In the data rows, 128 means zero.
Every row has a hidden score from 0 to 40. What is each row's score? 20 is about the middle. The score is a weighted sum of the row's numbers plus the product of two more (or one squared), each taken from its middle value.
{153, 112, 149, 109, 131, 165, 122, 79, 113, 86, 133, 94, 124, 163, 129, 165} -> 22
{96, 167, 104, 122, 132, 96, 109, 141, 157, 184, 102, 135, 148, 125, 130, 146} -> 21
{134, 129, 125, 141, 144, 131, 129, 122, 117, 138, 148, 134, 87, 171, 131, 140} -> 19
{121, 110, 107, 152, 128, 90, 109, 142, 68, 132, 154, 141, 111, 146, 122, 155} -> 23
{135, 139, 121, 139, 143, 116, 115, 123, 108, 135, 177, 152, 91, 178, 110, 146} -> 19
{135, 102, 105, 123, 105, 140, 123, 121, 166, 154, 116, 93, 157, 94, 114, 151} -> 20
{138, 132, 140, 125, 132, 150, 149, 104, 117, 100, 120, 113, 117, 130, 142, 140} -> 20
{119, 109, 116, 110, 114, 155, 137, 98, 124, 106, 117, 102, 145, 123, 107, 103} -> 23
{156, 113, 151, 97, 114, 167, 129, 95, 131, 92, 125, 113, 131, 146, 129, 153} -> 24
{127, 135, 147, 100, 119, 122, 139, 138, 144, 136, 117, 119, 126, 141, 135, 106} -> 39
{144, 157, 165, 123, 124, 117, 144, 129, 113, 126, 116, 112, 117, 130, 152, 145} -> 17
{142, 124, 148, 128, 121, 126, 135, 128, 131, 103, 138, 123, 140, 112, 114, 115} -> 16
{161, 131, 140, 104, 121, 146, 127, 104, 124, 111, 104, 122, 133, 132, 159, 130} -> 18
{149, 126, 178, 164, 135, 166, 144, 136, 118, 86, 179, 141, 112, 160, 131, 111} -> 19
{163, 112, 128, 135, 107, 116, 106, 131, 118, 109, 145, 138, 158, 105, 113, 112} -> 18
{180, 99, 193, 159, 133, 150, 115, 126, 83, 59, 161, 123, 145, 143, 153, 145} -> 15
{162, 107, 152, 117, 104, 189, 123, 110, 148, 108, 117, 86, 151, 106, 137, 130} -> 12
{143, 78, 119, 172, 123, 158, 126, 147, 116, 116, 143, 119, 139, 104, 129, 144} -> 20
{93, 153, 103, 129, 147, 88, 129, 129, 136, 167, 120, 128, 116, 159, 125, 140} -> 29
{125, 183, 125, 112, 119, 119, 124, 106, 132, 132, 119, 131, 136, 132, 132, 109} -> 14
{173, 88, 135, 134, 129, 117, 106, 125, 92, 86, 125, 160, 162, 125, 128, 130} -> 32
{129, 126, 92, 80, 126, 103, 99, 97, 132, 147, 69, 110, 148, 120, 134, 131} -> 36
{132, 138, 151, 116, 108, 134, 163, 142, 122, 120, 139, 134, 118, 126, 137, 92} -> 19
{171, 110, 127, 117, 116, 132, 100, 115, 138, 123, 141, 128, 130, 129, 125, 157} -> 19
{134, 134, 117, 105, 110, 143, 127, 113, 155, 140, 91, 120, 146, 92, 134, 134} -> 18
{144, 98, 143, 133, 142, 171, 140, 97, 105, 91, 138, 106, 128, 151, 138, 167} -> 25
{143, 102, 148, 136, 127, 156, 151, 138, 127, 112, 138, 143, 124, 115, 140, 97} -> 16
{107, 189, 116, 83, 108, 107, 126, 95, 133, 137, 65, 98, 142, 106, 143, 114} -> 24
{132, 159, 133, 107, 115, 123, 118, 131, 152, 132, 114, 137, 118, 128, 133, 154} -> 15
{120, 133, 124, 109, 115, 147, 132, 104, 141, 114, 97, 123, 143, 117, 142, 120} -> 25
{111, 173, 106, 93, 100, 115, 128, 114, 157, 142, 87, 118, 126, 99, 143, 118} -> 16
{151, 87, 189, 168, 159, 158, 138, 139, 93, 94, 184, 120, 100, 174, 141, 150} -> 15
{72, 125, 97, 176, 159, 106, 152, 169, 155, 182, 149, 130, 97, 128, 123, 138} -> 25
{107, 131, 96, 154, 143, 125, 113, 138, 157, 154, 153, 134, 96, 119, 95, 116} -> 16
{120, 106, 130, 133, 125, 143, 154, 151, 155, 136, 141, 132, 137, 113, 119, 104} -> 21
{130, 105, 117, 160, 126, 147, 131, 143, 127, 103, 152, 141, 128, 106, 130, 125} -> 24
{104, 135, 113, 127, 149, 137, 151, 134, 145, 131, 116, 130, 110, 131, 141, 112} -> 26
{137, 136, 144, 106, 119, 149, 151, 112, 154, 121, 122, 128, 130, 107, 136, 105} -> 16
{125, 119, 156, 152, 137, 147, 141, 155, 152, 125, 158, 136, 128, 134, 120, 102} -> 15
{124, 140, 81, 102, 113, 97, 117, 136, 172, 156, 112, 143, 107, 108, 116, 104} -> 22
{133, 158, 124, 100, 110, 120, 128, 94, 133, 122, 92, 119, 140, 116, 130, 131} -> 23
{119, 145, 132, 115, 126, 109, 131, 123, 135, 149, 105, 106, 127, 135, 127, 130} -> 27
{137, 85, 101, 165, 125, 121, 118, 156, 121, 149, 163, 160, 126, 127, 106, 149} -> 30
{123, 146, 123, 116, 119, 122, 142, 130, 155, 138, 119, 133, 143, 106, 132, 112} -> 17
{119, 143, 159, 146, 143, 127, 137, 133, 131, 147, 136, 107, 125, 145, 139, 133} -> 20
{129, 148, 141, 123, 102, 140, 143, 130, 145, 122, 103, 123, 152, 93, 138, 119} -> 15
{129, 135, 144, 112, 128, 151, 138, 91, 112, 86, 139, 113, 123, 165, 133, 156} -> 25
{139, 129, 102, 117, 115, 128, 106, 107, 120, 138, 123, 134, 139, 146, 118, 151} -> 26
{148, 78, 112, 146, 126, 119, 105, 157, 132, 142, 139, 156, 146, 106, 109, 140} -> 22
{78, 148, 54, 105, 118, 77, 113, 127, 148, 175, 108, 140, 120, 113, 95, 111} -> 25
{116, 117, 114, 167, 150, 170, 156, 142, 133, 121, 138, 130, 123, 105, 162, 115} -> 19
{124, 121, 138, 164, 146, 140, 139, 145, 107, 110, 156, 140, 122, 142, 117, 110} -> 18
{98, 156, 99, 169, 146, 62, 104, 180, 147, 178, 154, 165, 126, 133, 116, 93} -> 34
{121, 93, 132, 197, 184, 106, 126, 157, 103, 144, 173, 132, 99, 159, 120, 153} -> 24
{169, 102, 160, 123, 134, 180, 119, 85, 84, 67, 134, 105, 126, 146, 132, 155} -> 20
{159, 103, 136, 91, 102, 167, 128, 99, 141, 116, 98, 86, 145, 102, 151, 133} -> 20
{113, 165, 137, 119, 131, 133, 150, 143, 156, 136, 111, 133, 116, 106, 159, 91} -> 20
{129, 146, 131, 92, 89, 125, 125, 112, 158, 142, 78, 110, 164, 88, 139, 109} -> 14
{111, 124, 108, 156, 149, 110, 149, 151, 109, 136, 159, 149, 100, 148, 130, 124} -> 26
{110, 122, 124, 129, 122, 140, 131, 147, 158, 143, 120, 151, 143, 108, 119, 96} -> 17
{114, 160, 86, 99, 127, 87, 107, 120, 160, 168, 124, 144, 95, 141, 108, 117} -> 19
{140, 98, 119, 152, 132, 110, 109, 143, 103, 137, 135, 157, 150, 112, 109, 141} -> 23
{141, 112, 133, 132, 130, 124, 127, 136, 103, 118, 139, 145, 135, 157, 120, 138} -> 23
{145, 119, 113, 143, 143, 107, 88, 122, 112, 133, 126, 121, 143, 144, 108, 152} -> 24
{132, 140, 127, 119, 142, 109, 102, 84, 72, 117, 104, 109, 143, 139, 130, 170} -> 18
{165, 97, 150, 161, 125, 170, 128, 132, 127, 102, 154, 124, 152, 126, 136, 135} -> 20
{110, 144, 101, 99, 118, 104, 125, 120, 160, 147, 78, 121, 126, 88, 144, 100} -> 22
{137, 133, 190, 140, 125, 173, 148, 123, 97, 83, 162, 126, 125, 176, 130, 136} -> 15
{126, 142, 126, 163, 140, 103, 118, 165, 102, 145, 154, 180, 116, 151, 145, 163} -> 19
{136, 110, 161, 159, 163, 136, 118, 117, 92, 122, 140, 99, 118, 161, 134, 173} -> 17
{87, 156, 97, 134, 132, 99, 125, 145, 163, 160, 105, 113, 141, 83, 125, 118} -> 30
{115, 109, 87, 133, 155, 121, 105, 118, 134, 147, 127, 159, 108, 128, 89, 112} -> 32
{144, 100, 176, 132, 118, 149, 156, 168, 119, 116, 147, 138, 122, 125, 141, 93} -> 25
{117, 132, 89, 107, 117, 134, 119, 101, 126, 132, 102, 122, 159, 110, 114, 140} -> 24
{162, 113, 157, 109, 112, 173, 132, 115, 139, 96, 120, 108, 131, 124, 151, 165} -> 16
{144, 119, 117, 111, 115, 173, 134, 84, 133, 98, 106, 104, 165, 108, 131, 135} -> 29
{113, 138, 110, 116, 126, 125, 125, 115, 130, 126, 101, 142, 152, 125, 111, 117} -> 27
{98, 123, 87, 127, 122, 119, 157, 132, 140, 137, 131, 138, 125, 120, 113, 109} -> 27
{165, 146, 142, 119, 140, 140, 97, 124, 129, 119, 111, 114, 103, 139, 165, 133} -> 30
{131, 160, 163, 108, 114, 137, 149, 121, 135, 112, 128, 125, 109, 124, 143, 107} -> 9
{151, 133, 124, 118, 126, 141, 119, 116, 126, 123, 122, 138, 144, 111, 131, 145} -> 18
{148, 107, 159, 175, 186, 123, 122, 123, 80, 102, 168, 122, 77, 177, 132, 141} -> 19
{114, 130, 102, 89, 103, 126, 154, 113, 144, 122, 116, 121, 137, 103, 112, 110} -> 23
{131, 141, 116, 118, 124, 137, 142, 127, 138, 134, 111, 137, 117, 118, 163, 105} -> 19
{144, 120, 135, 157, 138, 148, 129, 135, 108, 108, 130, 148, 133, 126, 160, 123} -> 20
{67, 167, 131, 155, 185, 100, 138, 135, 115, 172, 112, 113, 102, 154, 145, 154} -> 32
{135, 122, 116, 94, 110, 162, 126, 89, 115, 110, 103, 101, 161, 112, 135, 187} -> 22
{136, 145, 130, 70, 114, 116, 117, 81, 130, 117, 99, 117, 111, 154, 135, 177} -> 26
{143, 103, 123, 119, 118, 106, 126, 138, 123, 125, 101, 143, 138, 106, 142, 99} -> 24
{186, 98, 169, 133, 121, 171, 121, 116, 104, 84, 167, 119, 119, 146, 135, 139} -> 13
{136, 107, 106, 112, 109, 120, 133, 130, 134, 138, 127, 157, 129, 112, 129, 124} -> 28
{97, 141, 90, 119, 109, 120, 132, 163, 164, 167, 133, 168, 137, 106, 104, 111} -> 18
{133, 127, 141, 121, 119, 140, 142, 127, 135, 122, 126, 137, 132, 128, 132, 126} -> 20
{75, 178, 81, 145, 149, 75, 126, 165, 163, 199, 141, 168, 109, 127, 105, 102} -> 20
{114, 139, 119, 120, 110, 122, 154, 149, 157, 154, 122, 126, 154, 65, 112, 130} -> 13
{150, 141, 172, 79, 133, 142, 116, 75, 113, 114, 129, 86, 98, 183, 131, 177} -> 13
{125, 150, 179, 120, 129, 136, 140, 132, 100, 114, 144, 122, 106, 187, 136, 135} -> 21
{123, 128, 117, 129, 121, 135, 135, 146, 170, 155, 132, 133, 126, 116, 123, 126} -> 17
{155, 143, 133, 73, 104, 134, 125, 102, 151, 128, 103, 119, 127, 116, 135, 134} -> 14
{114, 111, 95, 126, 101, 160, 131, 130, 164, 148, 106, 115, 158, 63, 131, 129} -> 17
{132, 95, 139, 167, 141, 109, 115, 175, 132, 134, 161, 153, 143, 104, 93, 117} -> 15
{148, 85, 107, 141, 119, 161, 136, 105, 106, 94, 114, 110, 163, 86, 134, 144} -> 31
{143, 97, 123, 106, 94, 135, 132, 105, 113, 104, 102, 101, 148, 112, 136, 153} -> 25
{157, 95, 164, 130, 130, 178, 144, 109, 106, 75, 132, 109, 107, 142, 146, 125} -> 18
{112, 122, 96, 149, 122, 134, 137, 139, 122, 153, 150, 155, 119, 127, 120, 151} -> 32
{129, 162, 139, 152, 119, 152, 130, 128, 128, 145, 126, 111, 130, 132, 162, 158} -> 10
{113, 143, 95, 125, 121, 117, 118, 140, 150, 142, 129, 154, 139, 96, 112, 93} -> 17
{171, 93, 129, 131, 127, 103, 91, 146, 85, 113, 139, 170, 146, 131, 131, 152} -> 20
{130, 173, 138, 68, 115, 103, 115, 85, 129, 121, 87, 117, 130, 137, 135, 135} -> 16
{140, 146, 136, 123, 130, 119, 117, 118, 120, 123, 123, 125, 132, 128, 154, 144} -> 16
